One turn moves each row of this set onto another row. After a few examples, where does it send each row asked below?
pup: [-36  30  46 -11  20 -25  11  10  16  35  18  17  36   0  26  21  -1   6
  -7 -10 -20 -40  -5 -23  13   2  -4]
Goti: [ -5  49  29  11  23 -22  22  38  12  20  22  21  19  11  15  15 -11   1
   8 -22 -19 -48   9  -9   7  16 -32]
Kon: [  6 -26  13 -10   2  13 -32 -34 -10 -14 -18   6  13 -17 -56  -6  21 -32
 -47  12  -3  -2  -2  16  12  -1   3]
beba: [-31  32  38 -10  16 -23  15  15   6  36  20  16  44   2  27  19  -4   1
   1  -7 -26 -37  -1 -17  11   1 -14]
Fus: [ 46   9  -7  -9  29  20 -26   8 -17 -36 -20   6 -39   1 -52  -9   9 -17
  16  12 -10 -11  29  14  -1  13   2]
tum: [ 17 -46 -14 -34  -9  31   2 -30 -14  -4   2 -21   1   8   4 -23  26  31
 -28  10   1   2 -33 -30  -6   3  12]
lam: [ -7  49  32  15  20 -14  22  32  17  25  12  17  17  15  26  12 -17   1
  11 -26 -15 -51   7  -3   3  18 -25]
dova: [ 43 -17 -34  15   6  16   3   0  -1   5 -11 -21 -38  44   6 -40 -11  40
  20   3   6 -31  -9  -5  -2  12  19]
Kifol: [-31  51  41   2  24 -17   1  25  12  30   8  18  26   3  20  13  -1 -20
   3 -20 -26 -39  10 -11   1  10 -13]
viv: [ 11 -18  16 -22  20   4 -33 -27   4  -2  -9   1   5 -13 -49 -16  25 -46
 -44  14 -12   2   0  10  24 -12  16]
Bik: [ 10 -52 -22 -24  -9  28 -10 -39  -3   8  -8   1   7  12   2 -32  26  21
 -41   4   2  -9 -39  -9   7   7  22]
musor: [ 16 -19  10 -36   9  25 -27 -24 -13 -22 -11  -4   4 -18 -40 -12  35 -37
 -40   9 -15  14  -3  -2   2   0  -1]
pef: [  6 -52 -14  -8 -21  27  -3 -36 -10   6  -2 -11  14  16  -5 -28  15  26
 -42   4  12 -12 -35 -10  -6   5   7]
zin: [-12  32  31   2  17 -30  29  24  11  25  24  11  23   9  26  22 -12  29
   7 -11 -16 -47  -6 -25  17   8 -21]
Lufi: [ 36  15 -10  13  35   3 -35   9  -5  -9 -26   1 -44  15 -48 -23   0 -23
  22  11 -10 -19  30  18   8   8  21]
fuf: [ 26   5  -6  14  21   7 -43  -4 -18 -24 -35  11 -33  10 -57 -10  -3 -10
  18  18  -5 -25  31  22   2  10  14]
tirup: [ 38 -25 -40   4   5  21  -8 -14  -8  -5 -26  -1 -36  34   3 -30  -3  50
  17   8   5 -33 -12   0   6  21  23]
konem: [ -9  45  29  10  17 -18  25  31   6  27  16  18  28  12  25  17 -17   2
  15 -16 -21 -47   9  -5   7  14 -26]
Dezo: [ 30  13 -11 -12   8  10 -37  11 -18 -26 -26  -1 -51  13 -38 -15   8  -7
  28  19  -5 -18  25  28  18  13  14]
Dobe: [ 13 -20   1 -14  13  20 -32 -30  -6  -7 -22  18   1 -18 -48 -18  32 -38
 -44   3  -9   5  -5  16  18   9  13]
Bek: [ 26 -20 -35 -14 -14  28  -7   8 -17  -5  -2 -13 -44  41   6 -36   5  43
  19  10  11 -25 -11   5   0  17  16]
dib: [ 46 -19 -30  -7  11  26   3   3 -18 -18  -6 -13 -42  29  -7 -20  -2  50
  28  13   3 -22   0 -14  -9  16  13]
vep: [-15  29  32   0  14 -23  30  20   8  31  22  15  36  10  32  21 -16  19
   9 -10 -19 -48  -2 -14  14   6 -19]
resik: [ 26 -22 -35  15  -3  23 -14  -6 -17  -3 -17  -6 -31  43  -5 -30  -8  48
  23  10  10 -36  -2  -2 -16  17  18]
gugu: [  9 -44 -11 -30 -28  28   3 -20 -13   4  12 -16  -2   6  -5 -29  28  15
 -41   5  12   3 -37  -1  15   7  10]
Riv: [ 41   6 -17  14  26  12 -31  -3 -11 -20 -40  15 -42   5 -48 -14   4  -8
  15   7  -6 -20  22  25  16  22  16]
paga: [ 18 -50 -10 -21 -10  15   5 -36   8  11   5 -21  10  17   3 -32  13  19
 -46   4   4 -11 -41 -14  14  -5  15]
birir: [-26  49  34  -4  21 -22   2  30  12  24  16  20  30   5  20  11   4 -18
  -2 -18 -29 -37   6 -16   0   6 -27]
matal: [-24  48  35   2  20 -20  10  26   4  32  14  20  36   3  21  16  -5 -16
   8 -14 -28 -37  10  -7   4   8 -21]
Nev: [-34  35  37 -12  14 -30   9  16  10  29  18  11  36   4  30  18   3   8
  -3  -8 -26 -37  -8 -30  11   0 -16]
Dedet: [ 10 -11  13 -29  -5  11 -29 -17 -15 -18 -13  -5 -11 -20 -50  -9  30 -35
 -33  14  -4  11  -2  22  33   3   7]
toz: [-13  27  37   2  16 -20  31  17  19  28  22  14  26  12  31  21 -17  25
   2 -16 -11 -54  -7 -14  17  10 -15]

tum moves to dib
Riv moves to Dobe
Where do these go?
resik moves to fuf
Goti moves to birir
dova moves to Lufi
beba moves to vep
Dezo moves to Dedet
pup moves to toz

One turn moves each row of this set onto another row. After a few examples, where does it send each row asked below?
Dof: [ 14  31  44   1  -5  17  -5 -30 -18   2 -43  28]
mul: [ 14  54  14 -21   8 -35   5   3  -5   1 -12  27]
Naz: [  0  -7  -3 -17   3  15  47 -52   4  31 -22  -5]
Gedo: [ 29 -27 -26 -40   0 -21  26 -54  -4  22  -8  -5]
Bis: [ 29   0  28  -5 -15  26  -3 -21  -8 -41 -44 -17]
genel: [-13 -18   5 -17   9   3  52 -47  -2  14 -44   2]
ropet: [ 19   8 -24 -45  -1  -4   7  18 -20  18 -20  51]
vig: [ 48  15  27  10 -15   2  -5  -5  12 -41 -16   6]
timo: [ 37 -20 -37 -16 -23   5  20 -18 -49 -24 -49  25]
noz: [-14 -13   2 -16 -13  -9  49 -47  14  20 -22  -1]
lumiv: [ 45   8 -34  -6 -34 -19   9   2 -32 -12  -3  43]
ridag: [ 24  56  10 -22  22 -19   4   0 -13   7 -15  26]
Gatu: [ 26 -35 -22 -41  18 -16  29 -51 -19  12 -30  -2]
Sonu: [ 16   7 -23 -45 -11 -12   7  20 -12  16 -15  51]
Lukid: [ 30  14  19  28  -4 -34  19  -6  -6  18 -31  48]
til: [ 38  16  18  28  12 -18  16  -9 -16  23 -38  47]
Sofo: [ 47  11  29   9  -6   4  -3  -4   5 -48 -28   9]
Tekim: [ 52   9 -35  -6 -12   0  10   1 -46 -10 -14  42]
nim: [ -2  22  12  22  21 -32   9   0  13  -5 -41  16]
kuf: [ 15  17   0   0  29 -39  42   5   2  21 -44  10]
merus: [ 40  22  14  28  -3 -20  15 -11  -5  32 -20  43]
salu: [  1 -30 -16 -64   6 -17  20 -24 -15   6 -28  -9]
reka: [ 51  -4 -47 -15 -37  15  14 -26 -33  -2 -14  14]
pubul: [  5 -23 -19 -62  -6 -18  17 -25  -5  13 -11 -11]
mopo: [ 18 -25   2 -19 -41   5   8 -21 -13 -41 -63  -5]
deso: [ 26 -28 -32 -41  13 -25  16 -49 -17  13 -31 -15]
lur: [ 29 -16  -3  -8 -47  17  12 -33  -6 -39 -59   3]
vof: [ 19  23  -4   1  12 -42  41   3  15  29 -23   6]
lan: [ 28 -18 -37 -14 -57 -20  20 -16 -25 -24 -24  24]
Tem: [ 12  37   3  23   9 -21   2  -6  24  15 -12   7]
Desaf: [ 23 -26 -32 -39  -1 -31  16 -49  -6  17 -19 -17]
bibo: [ 53  17  25   9  -4  14  -6  -6   3 -39 -21   5]
Lura: [ 30  27  -6   1  30 -21  40   0   3  36 -30   4]
zubi: [ 15 -38 -19 -40  -2 -38  32 -48  -6   6 -23   1]
Supig: [ 22   0  29  -4 -36   7  -2 -20   7 -42 -30 -17]
fesem: [ 44  -7 -10 -19 -25  44  -1 -31 -18 -14 -48 -14]
lesez: [ 36  -6  -8  -8 -60  20   9 -37   6 -26 -37  -3]
Diz: [ 42  -6  -8  -9 -38  38   9 -38 -11 -25 -50  -2]
sofov: [ 16 -31 -28 -40   5 -37  19 -46 -11   6 -31 -13]
maza: [ 17  33   5  22  38  -2   5  -7   2  13 -35  10]
fupu: [ 12 -22 -21 -63   8  -3  16 -28 -15  18 -18 -12]
Refar: [ 14  38  41   1 -27   8  -7 -32  -2  11 -20  25]
zekul: [ 38  -2 -28  -7 -20 -21  14   6 -43 -25 -25  49]
Kevak: [ 13   3 -20 -46  -4 -12   8  20 -19  11 -25  53]
zesu: [ 37   9  22  -4 -27  29  -6 -25   4 -28 -20 -22]
Mokas: [  0  25  48   1 -25  -7  -1 -26  -7  -7 -40  31]
sar: [ 13  48  16 -22  22 -30   7   4 -16  -6 -29  30]
gotu: [ 32  -7  -9 -17 -64  11   2 -29   9 -17 -22 -14]

lan moves to reka
Dof moves to Mokas
Where do these go?
lumiv moves to Tekim
Bis moves to Supig
pubul moves to fupu
sofov moves to Desaf
gotu moves to fesem
ropet moves to Kevak
lesez moves to Diz
nim moves to Tem
Lukid moves to merus
zubi moves to Gedo
vof moves to Lura
noz moves to Naz
vig moves to bibo
mul moves to ridag

